A single turn carries every row of the set below to another of its rows. Some are shown first; where does it send the rows asked next?
zur: [ 1.30 -0.15 -0.62 -1.24 -0.42 -0.43 -1.82 -4.36  1.41 -0.41 -1.04 -0.69]
rabup: [ 0.85 -0.10 -3.52 -0.09  1.58 -0.32  0.16 -0.70  0.11 -0.72 -0.17 -0.27]
nal: [ 3.22 -0.54  1.93 -0.42  0.89 -0.32 -0.06  0.30  2.34  1.97 -0.57 -0.56]
rezu: [ 3.08  0.30  0.53 -0.51 -1.68 -2.01 -1.54  0.48  1.69 -1.95 -0.38 -0.78]
buke: [ 1.04  0.54 -0.90  2.39 -2.02  0.64 -0.05 -0.04  2.50 -1.25  1.16 -0.16]
zave: [ 1.29  0.24  3.07 -0.79  1.17 -0.38  0.02  0.08  1.69 -1.65 -0.84 -0.71]
Mese: [ 1.26 -0.04 -2.67 -0.68 -1.03 -0.04  0.84 -0.33  1.64  2.42 -0.38 -0.45]
Laga: [-1.16 -0.77  1.62  0.53  2.12 -0.35  0.38 -1.07  1.73 -0.19  0.30 -1.71]
pidon: [ 1.03 -1.01  1.26 -1.66  0.19 -0.85 -2.43 -1.48  0.12 -1.24 -2.56 -0.43]
nebal: [ 0.79 -0.18  2.53  0.69  1.25  1.48  0.31 -1.86  2.69 -0.38 -0.35 -0.44]
Tozum: [ 2.20  2.20  1.11  1.45  0.40  0.71 -0.86 -1.42 -0.98  1.44  0.04 -0.08]
Rafe: [ 0.76 -0.09  0.65 -1.64 -1.12  0.24 -0.09  1.51 -1.67 -1.12 -0.65  0.03]
Fak: [ 0.76 -1.53  1.39 -1.40 -1.33  0.11 -0.74  1.11  2.68  1.38 -1.75 -0.44]
ledon: [-2.07  0.77 -1.28 -0.46 -1.81 -1.60 -0.69 -0.42 -0.13 -0.15  1.08 -0.35]
pip: [ 2.37  0.07  0.63 -0.39  1.46 -0.21 -0.06 -2.04 -1.59  1.81 -0.36 -0.62]
zadek: [-0.75  0.01 -0.02  0.45  0.35 -1.25  1.22  0.25  2.36  2.27  1.23 -0.94]
rem: [ 0.21 -0.17  1.03 -2.05 -0.32 -0.36 -2.32 -0.90 -1.62  0.70 -1.55  0.69]
suk: [ 1.40  0.10  1.53 -0.30  0.23 -0.52 -1.12 -0.94  1.63 -3.77 -0.22 -0.37]
gefo: [ 3.41 -0.24  2.66 -0.73 -0.17 -0.22 -1.25 -0.66 -0.29  1.36 -0.77 -0.19]
segu: [-0.36  2.40  0.06 -0.08 -0.42 -2.30 -0.98 -0.89  2.83  0.81  1.66  0.15]
dibaz: [ 0.02 -0.04 -3.73 -0.35 -1.38 -1.16 -1.22 -0.53  0.97  0.11 -0.53  0.05]
dareg: [ 0.05  0.73  0.96  0.00  0.30 -2.00 -2.81 -3.10  0.73 -1.15 -1.05 -0.54]
tomu: [ 1.59 -0.22 -1.35  1.19 -2.12  0.81  0.13  0.37  0.58  1.59  2.03  0.30]
Zega: [ 0.33 -1.23 -0.11  1.00 -1.60  2.35 -1.08 -1.55  1.20  1.13  1.44  1.05]
zuvur: [ 1.12 -0.09 -2.59 -0.04 -0.85 -0.52 -0.06 -2.40  2.59 -2.04 -0.10 -0.47]
Ber: [-1.48  1.06 -0.67 -0.01 -1.36 -0.65  0.70  0.48  2.92 -0.59  1.51  0.00]
Nuvaz: [ 0.14  1.29 -0.82  1.38 -1.94  0.70 -1.28 -1.08 -1.25  0.92  0.42  1.07]

rabup turns into Zega
Mese turns into buke
nebal turns into dareg
And these:
dibaz turns into tomu
zur turns into Tozum
zave turns into pidon
Fak turns into rezu
zadek turns into zuvur
rem turns into nal

A single turn carries every row of the set below to another of its rows. Some are shown first; where does it send the rows asked next?
rinu: [ 0.33 -0.45  0.20  0.21  0.71 -1.56 -1.77 -0.99  1.14 -3.10  1.33  1.46
  1.14  0.39  0.71 -1.68  0.40]
Guz: [-0.02 -0.24  1.24  1.45  1.27 -0.65  1.47  0.67 -2.49 -2.24 -0.76  2.38
  1.73 -3.49  0.04 -0.92 -1.39]
fudu: [-0.05 -2.09 -0.98  0.91  3.27 -0.87 -1.12 -0.02 -0.41  1.72 -0.73  0.74
  3.53 -1.47  1.79 -0.08 -2.36]
tipov: [-0.49 -1.12  1.61  0.14  3.28 -0.84  0.03 -0.21 -1.25 -2.67  0.68  4.40
  0.79 -3.09  1.10 -1.09 -2.45]
vopif: [-1.16 -0.43  0.77  0.97  0.43  0.32  0.36  0.50 -0.45 -0.99 -0.25  3.94
  0.25 -2.87  1.31  0.08 -1.92]
zake: [ 0.17  0.32  0.74  0.25  4.29  0.06  0.35  0.28 -1.90 -1.94 -1.29  2.23
  2.02 -2.39  0.60 -1.25 -3.43]
Fozus: [ 0.77  0.16  1.09  0.43  1.93 -1.26 -1.88 -0.81 -0.36 -3.68  0.07 -0.01
  2.45  0.52 -0.80 -1.19  0.25]
tozi: [ 2.09 -1.40 -0.62 -1.66  0.74 -0.30 -2.81 -1.90  0.42 -1.13  2.38 -0.65
 -0.31 -2.48 -0.15  1.51 -1.16]
timed: [ 0.90 -1.95 -0.69  0.47  4.16  1.39  0.64 -3.16 -0.35 -0.27 -0.60  0.90
 -0.69 -2.43  0.90  1.13 -3.00]
Pitev: [ 0.72 -0.66  1.78  0.68  1.52 -1.15 -1.30 -0.51  0.55 -3.63  0.17  0.44
  2.05  0.80 -0.22 -1.14  0.30]
sifam: [ 0.72 -0.71  1.09  0.57  1.28 -1.34 -1.05 -0.57  1.21 -3.26  0.73  1.05
  1.54  0.89  0.56 -1.64  0.28]
memu: [ 0.89 -1.14 -1.88  1.13  1.89 -2.12  0.13 -0.79 -2.47  0.72  0.41  0.80
  4.10 -2.74  0.64 -0.57 -0.51]
nom: [-0.33  0.44 -0.28  0.01  1.41 -0.93 -3.60 -0.57  0.97 -2.52  0.32  0.83
  1.28  0.34  0.16 -1.08 -0.51]
rovor: [ 2.83 -3.23  2.01 -0.76  1.50 -0.62 -0.71 -1.24  0.65 -2.06  1.94 -1.12
  0.36 -1.83 -0.13  1.27 -0.99]
dilun: [-1.11  0.64 -0.29  0.22  2.01 -0.84 -1.53  0.08 -2.54 -2.01  0.08  3.28
  1.05 -4.36 -0.02 -1.02 -2.18]
mig: [ 0.66  0.84  0.02  0.38  1.52 -0.92 -2.16 -0.59 -0.19 -2.99 -0.28 -0.39
  2.42  0.36 -0.62 -1.38  0.03]
Vonug: [-0.12  0.23 -0.03 -0.07  0.79 -1.10 -2.92 -1.06  1.08 -2.89  1.11  1.53
  1.01  0.35  0.31 -1.01  0.14]
Fenur: [-0.04 -3.44  1.90  0.68  4.28 -1.13 -1.48 -1.08 -1.13 -0.46  0.59  2.28
  3.75 -1.36  0.82  1.45 -1.33]
Zuno: [ 3.57 -1.20 -0.04 -0.97  1.47 -0.24 -0.65 -1.36 -0.76 -1.45  0.94 -2.64
  1.31 -2.00 -0.79  0.77 -1.15]
viza: [-0.02  0.73 -0.45  0.39  1.31 -1.04 -3.04 -0.21  0.38 -2.38 -0.25 -0.21
  1.75  0.14 -0.30 -1.45 -0.41]
los: [ 0.48 -2.66 -1.15  1.38  3.03 -0.97  0.31 -2.21 -1.83 -0.92  0.18  0.27
 -1.01 -4.97  0.00 -0.71 -2.09]
Kufuv: [ 0.77 -1.27 -0.73  1.22  1.42  1.22  1.00 -3.41 -1.85 -0.61 -0.21  1.05
 -0.42 -3.60 -0.30  2.35 -1.02]
baz: [ 1.37 -1.40 -1.17  0.95  2.35  1.34  1.93 -3.31 -0.85 -0.10 -0.47  0.85
 -0.55 -2.61  0.81  1.40 -1.85]
suvag: [ 0.86 -2.25 -0.19  0.14  5.20  0.48 -0.12 -3.58 -1.46 -1.40  0.05  1.23
 -0.41 -3.22  0.25  0.88 -2.82]
felo: [ 0.96 -2.31 -0.90  0.44  4.29 -0.75  0.22 -3.59 -2.06 -1.71  0.97  1.26
 -0.69 -4.38  0.09 -0.21 -2.07]
non: [ 1.04 -1.45 -1.97  0.44  1.52 -1.55  0.86 -1.69 -0.93  0.88  1.50  2.44
  3.36 -1.62  2.07 -0.26 -0.26]
lalev: [ 0.00 -3.33  0.28  2.04  2.24 -0.31  0.23 -1.61 -1.30 -0.82 -0.38  0.28
 -1.14 -4.70 -0.23  0.68 -1.91]
dufo: [-0.08 -1.81 -0.96 -0.13  2.50 -1.90 -2.01 -2.41 -2.10 -0.42  2.31  3.30
  3.28 -2.72  0.78  0.99 -0.20]
linog: [ 2.92 -2.86  0.60 -1.20  1.24 -0.58 -0.48 -1.35  1.67 -1.18  2.17 -0.78
 -0.22 -1.51  0.97  0.55 -1.40]
sivi: [ 2.60 -1.61 -0.31 -0.84  1.62 -0.47 -2.10 -0.58 -0.07 -0.84  0.61 -2.88
  0.64 -2.42 -0.59  0.48 -1.93]
neli: [-0.02 -3.45  0.44  1.79  1.83 -1.52  0.29  0.22  0.09  1.16  0.14  1.51
  3.02 -1.63  1.97 -0.05 -1.25]
savi: [-0.17 -2.62  0.39  1.66  1.51  0.64 -0.12 -2.55 -1.56 -0.89 -0.09  1.11
 -1.01 -4.29 -0.50  2.27 -1.32]
kanos: [-0.75  1.14  0.80  0.44  1.82  1.39 -0.58  0.02 -2.08 -1.29 -1.48  2.77
  1.75 -2.46  0.00  1.24 -2.23]
kogi: [-1.22 -2.48  0.57  0.76  2.50 -0.45 -2.96 -0.91 -0.86  0.74  0.32  2.36
  3.12 -1.88  0.78  2.42 -1.45]
nogav: [ 0.65  0.54  1.20 -0.05  2.31  0.81  1.78 -1.16 -1.71 -2.40 -0.03  4.00
  1.83 -1.68  0.89  0.33 -1.54]
loko: [ 0.79 -1.34  0.13  0.36  2.47 -0.97 -0.65 -2.34 -2.88 -0.69  1.04  2.11
  4.57 -1.80 -0.05  2.01  0.24]
bulod: [ 3.53 -2.30  1.28 -1.20  2.18 -0.75 -0.78 -1.83 -0.66 -2.53  1.82 -1.63
  1.22 -1.91 -0.77  1.05 -0.90]
mereb: [ 2.68 -2.08 -0.71 -1.50  0.71 -1.09 -1.48 -1.72  0.92 -1.18  2.76 -0.50
 -0.52 -2.41  0.66  0.21 -1.09]
dum: [-0.11  1.18 -1.19 -0.59  2.64  0.51  0.09 -0.77 -0.86 -1.04  0.01  3.94
  0.97 -2.19  1.78 -0.94 -2.86]
Tezed: [ 2.07 -1.58 -0.30 -1.58  1.97 -0.04 -3.25 -1.28  0.47 -0.93  1.23 -1.70
  0.17 -2.14 -0.27  1.31 -2.26]

dilun turns into dum
savi turns into felo
Tezed turns into tozi
And these:
neli turns into Fenur
sifam turns into Pitev

A single turn carries every row of the set below to another of its rows. Some are shown first; where does it send the rows asked next?
zenet: [ 2.02 -1.21 -1.39 -0.60 -0.08  1.28 -0.71 -0.41 -0.03 -0.52 -2.04 -0.64
  0.06  0.90 -0.05 -1.72]
Sas: [ 0.87  3.17 -0.43 -0.14 -2.85 -0.59  1.13 -0.05  1.29  1.06  2.11  1.17
 -0.49 -1.15 -0.78  1.12]
Sulog: [ 0.42  1.29  0.56 -0.48 -2.64 -1.74 -1.62  0.27  2.14 -1.78  1.67 -1.71
  0.23 -0.70  0.38 -0.51]
kepug: [-0.02 -1.22 -0.42 -0.64  0.95  0.32 -2.53 -0.92  1.88 -0.75 -1.17 -2.06
  0.13  1.23 -0.17 -0.95]
gib: [-2.15 -1.62  0.22  1.25 -0.20  0.71 -0.80  0.65 -0.17  0.53 -0.13  1.33
  1.01 -0.03 -1.14  3.00]
teb: [ 0.87  0.58 -0.75  1.23 -0.43  1.31 -1.31 -1.04  0.18 -0.34 -1.00 -0.33
  0.62  3.34  1.21 -1.02]
megef: [-2.10  0.75 -0.86 -0.23  2.81  0.97 -0.32 -0.71 -1.09  1.31  0.77  0.59
 -0.76  0.69  0.48  0.02]
gizi: [ 0.67 -2.21 -0.77 -1.48  0.84  1.21 -1.21 -0.01  0.02  0.21 -1.52 -1.07
  0.21 -1.38 -1.06 -0.25]
lokes: [-0.12  1.52 -0.02 -0.04 -2.94 -1.57  0.81  0.87  1.92 -0.32  1.64  1.28
 -0.22 -2.18 -1.40  1.24]
sagat: [-2.68  0.52  0.01 -0.23  1.19  0.26  0.56  0.36  1.13  1.49  0.57  2.19
  0.06  1.87 -0.11  1.39]
kilu: [ 0.10  1.58  0.23 -0.14 -3.10 -1.02 -0.96  0.38  1.29  0.56  1.80  0.93
  0.22 -1.49 -1.49  2.55]
bafo: [-0.26 -2.06 -0.22  0.70  0.65  0.78  0.85 -1.55  0.01  0.20 -0.03 -0.06
 -1.59  0.14 -2.95  0.06]
gat: [-1.00 -1.59 -1.50  0.25  1.23 -1.03 -1.17 -0.61  0.75 -1.42 -0.84  0.48
 -1.22  0.75 -1.70 -1.19]
Zon: [-0.85 -1.20 -1.22  2.21  0.41  0.01 -0.69 -0.51 -1.49 -2.04 -0.42  0.46
 -0.01  1.52  0.62 -1.53]
vuza: [-1.10  0.49 -0.73 -0.50  0.61  0.61  2.18  1.16 -0.19  0.49 -0.10  2.48
  0.06  1.66  1.30 -1.15]
bov: [ 0.52  3.60  0.70  0.02 -2.45  0.34  0.18 -0.24  0.52  0.49  2.76 -0.91
  0.65  0.38  1.26  0.33]
Kozuz: [-1.71 -0.32  0.30  1.21  1.52  1.18  1.28 -1.03 -1.41 -0.77  1.18 -1.03
 -0.35  1.30  0.85 -1.60]
daki: [-0.63  0.85  0.55  0.85 -0.02  1.49  2.01 -0.95  0.68  0.78  0.75  0.28
  0.01  3.50  0.79 -0.40]
vivuf: [-0.95 -2.98  1.14  0.45 -0.01  1.04 -0.57 -0.59  1.07 -0.48 -0.21 -1.90
  0.70 -0.38 -1.66  1.06]
Biz: [ 1.65  4.26 -0.51 -0.45 -2.24  0.16 -0.02 -0.31  0.68  1.05  1.82 -0.26
 -0.06 -0.66  0.71  0.20]
siv: [-0.18  3.26  0.43 -0.85 -2.10 -0.42  0.19 -0.10  1.34  1.64  2.73  0.41
 -0.07 -0.65 -0.38  1.82]
gufan: [-2.04 -0.80 -0.17 -0.07  0.60  1.02  1.67  1.51 -1.30  0.87  0.24  2.07
  0.91 -0.46  0.60  1.10]
tefov: [-1.21 -2.32  0.33 -0.87  0.73  1.39  0.56  0.84 -0.84  0.80 -0.30 -0.10
  0.64 -2.04 -0.68  1.21]
Luni: [-0.28  0.84  0.21  0.32 -2.91 -1.92 -0.63  1.07  1.37 -1.55  1.36 -0.38
  0.67 -2.84 -0.30  0.66]
Kori: [ 0.61  2.92  0.04  0.08 -2.77 -0.62 -1.57  0.11  0.96 -1.04  1.88 -1.15
  0.87  0.26  1.78 -0.44]
teram: [ 0.41  0.34  0.87  0.29 -3.46 -1.37 -0.85  0.21  1.89 -1.24  1.77 -0.83
  0.33 -1.60 -1.43  1.26]
fudom: [ 0.39  1.48  0.49  0.07 -2.32 -0.68 -1.10  0.63  0.95 -1.52  1.56 -2.25
  0.92 -2.48  0.93 -0.50]
Beku: [ 1.16 -0.13 -1.04 -0.47 -0.19  1.02  1.72 -0.23  0.16 -0.40 -0.84  0.67
 -0.25  2.45  0.87 -2.44]
nadi: [ 1.13  3.25 -0.08 -0.68 -1.94 -0.04 -1.01 -0.14  0.86 -0.28  1.67 -2.27
  0.43 -1.35  1.44 -0.73]
Kup: [-0.63 -0.53 -1.18  1.22  0.78  1.76 -0.42 -1.22 -2.09  1.40  0.05  1.16
 -0.36  0.07 -1.53  1.49]

teb turns into daki
Sas turns into lokes
Sulog turns into Kori
And these:
bafo turns into gat
Beku turns into vuza

A single turn carries every row of the set below to another of its rows. Some are shown first; where does it send the rows asked next?
dedeb: [-2.05 -0.74  1.56 -1.72  1.18 -1.37  1.71 -0.88  0.83 -0.38 -0.70  1.86
 -1.57  2.26 -0.87 -2.93  1.06  2.53 -2.37  1.18 -1.36  1.30  0.42 -0.69
  0.71  1.81  1.07]
Miben: [-0.07  0.62  1.71 -1.07 -0.88  0.04 -1.39 -1.12  0.99  2.22 -0.80 -0.06
 -0.05  0.75  0.22 -3.14  0.28  1.36 -0.94  1.61  1.74  1.46  3.76  0.22
  1.75 -0.24  1.81]
sigaf: [ 0.70 -0.84  0.23 -1.69  0.90  0.39  1.41  1.15 -1.15 -0.38  1.65  0.13
  2.40  1.58  0.08  1.11 -0.06  1.20 -0.95  2.91 -0.38  3.39 -2.07  0.81
 -0.10  1.32  0.86]
Dudu: [-1.31  1.71 -2.35 -0.37  0.08 -0.78  2.25  0.04  0.77 -0.30 -0.74  1.08
  2.11  2.63  2.11  0.86 -1.62 -0.09 -0.74 -0.49  1.32  3.58  1.26 -0.73
  0.23  1.46  0.89]
zadop: [-0.53  1.67 -0.78 -3.18  1.93  2.46 -1.08  0.83  0.21 -0.43  0.69  0.51
 -0.21  2.62 -1.20  0.95  0.07 -0.41  1.62  2.46 -0.44  0.47  2.35 -1.96
 -0.08 -1.30 -2.26]
zugu: [-2.65 -0.05  1.79 -2.20  0.35 -1.06  2.19 -0.80  0.44 -1.35 -0.64  1.89
 -1.06  1.59 -0.95 -2.94  0.66  2.18 -2.05  0.96 -2.14  0.98  0.63 -0.76
  1.47  1.80  0.96]
dun: [ 0.38  1.13 -0.90 -2.92  2.51  2.35 -1.25  0.36  0.34 -0.70 -0.05  1.06
 -1.18  2.65 -1.25  0.75  1.03 -0.34  0.55  1.99 -0.76 -0.10  1.27 -1.91
 -0.01 -0.82 -2.39]
basan: [ 0.75 -1.52  1.11 -1.81  0.64  0.28  1.24  1.61 -1.10 -0.30  1.30  0.16
  2.56  2.17  0.23  1.34  0.79  0.82 -0.47  3.04 -0.20  2.67 -1.76 -0.14
  0.29  1.61  0.43]
zir: [-0.78  0.30  2.77 -1.08 -2.52 -0.58 -0.21 -0.41  0.59  2.13 -0.64 -0.14
  0.18  0.59  0.65 -2.73  0.03  0.32 -0.32  1.88  0.76  0.24  3.15 -0.44
  1.86 -0.60  1.43]
vika: [-0.71  2.01 -1.13 -0.11 -0.44 -1.08  2.44  0.39  0.39 -0.86 -0.88  2.06
  2.05  1.64  2.33  0.72 -1.51 -0.74 -0.53 -0.53  0.07  2.96 -0.70 -0.46
  0.02  1.62  0.81]
fupeg: [-0.41 -0.02  3.23 -1.17 -2.07  0.30 -1.24 -0.27  0.33  1.55 -0.33  0.57
  0.43  0.43 -0.06 -2.96  0.30  1.48 -1.69  1.77  0.67  0.64  2.75  1.07
  1.14 -0.61  1.69]
betaz: [ 0.80  0.43  1.72 -0.75  1.93  3.16  1.08 -0.49 -2.18  0.41 -0.79  1.40
 -1.72  0.98  0.82 -2.40 -1.73 -0.28  0.54  2.64 -0.79  1.40  0.14 -0.53
 -1.16  0.81 -1.01]
vazod: [ 1.00  0.13  1.08 -0.98  2.13  2.14  1.00 -0.90 -1.85  0.09  0.10  1.35
 -2.33  1.05  0.44 -2.13 -1.81 -1.01  0.80  2.70 -0.61  0.89  0.02 -0.21
 -1.58  1.26 -1.00]
miv: [-0.02  1.68 -1.16 -2.63  2.17  2.56 -0.63 -0.33  0.97 -0.64  0.08  0.70
 -0.77  2.23 -1.26  0.75  0.62  0.04  1.01  1.92 -1.05 -0.58  1.52 -1.93
 -0.01 -1.92 -2.21]
meb: [ 0.18  1.53 -1.43 -2.44  2.21  2.08 -1.29 -0.10  1.21  0.26  0.29  0.10
 -1.13  3.41 -0.93  1.67 -0.02  0.16  1.54  2.29  0.33  0.37  1.62 -1.50
  1.01 -0.45 -1.79]
kide: [-1.26  1.77 -0.80  0.65 -0.14 -0.95  2.26  0.92  1.33 -0.25 -1.24  1.29
  2.59  2.02  2.71  0.64 -0.84 -0.12  0.03 -0.72  0.21  3.74  0.26 -1.72
  0.20  0.65  0.20]
Mimed: [-1.08  1.32 -0.89 -0.59  0.05 -0.85  2.26  0.30  0.22 -0.30 -1.22  1.94
  2.65  2.17  2.74  0.90 -1.75 -0.59 -0.37 -0.87  0.68  3.30 -0.05 -1.11
 -0.31  0.04  0.62]
zefo: [-0.48  0.15  2.78 -1.86 -1.55 -0.14 -1.43 -0.36  1.51  1.56 -0.21  0.65
  0.92 -0.21  0.70 -3.14  0.46  0.75 -0.73  1.72  0.87  0.44  2.70  0.24
  1.30 -0.54  2.25]
Zed: [-1.23  0.11  2.56 -2.01 -1.81  0.04 -0.77 -0.03  0.74  1.68  0.81 -0.60
  0.47  0.01  0.53 -2.49  0.24  2.07 -1.26  1.95  0.78  0.15  2.91  0.09
  0.90 -0.63  1.64]
gadas: [-0.72  2.05 -0.64 -0.34 -0.32 -1.33  2.43  0.32  0.27  0.29  0.04  1.37
  1.75  1.28  3.14  1.42 -2.35 -0.19  0.26 -0.48  0.65  3.24 -0.29 -1.67
  0.06  0.84  0.41]
zazab: [ 0.27  1.83 -0.97 -2.45  2.87  1.94 -0.66  0.16  0.50 -0.09  0.45  0.58
 -1.47  2.10 -0.50  1.07  0.75  0.49  0.83  1.52 -0.76  0.07  1.62 -3.23
 -0.72 -1.11 -2.67]

vazod turns into sigaf
betaz turns into basan
gadas turns into Zed
And these:
Dudu turns into Miben
zadop turns into kide
miv turns into Mimed

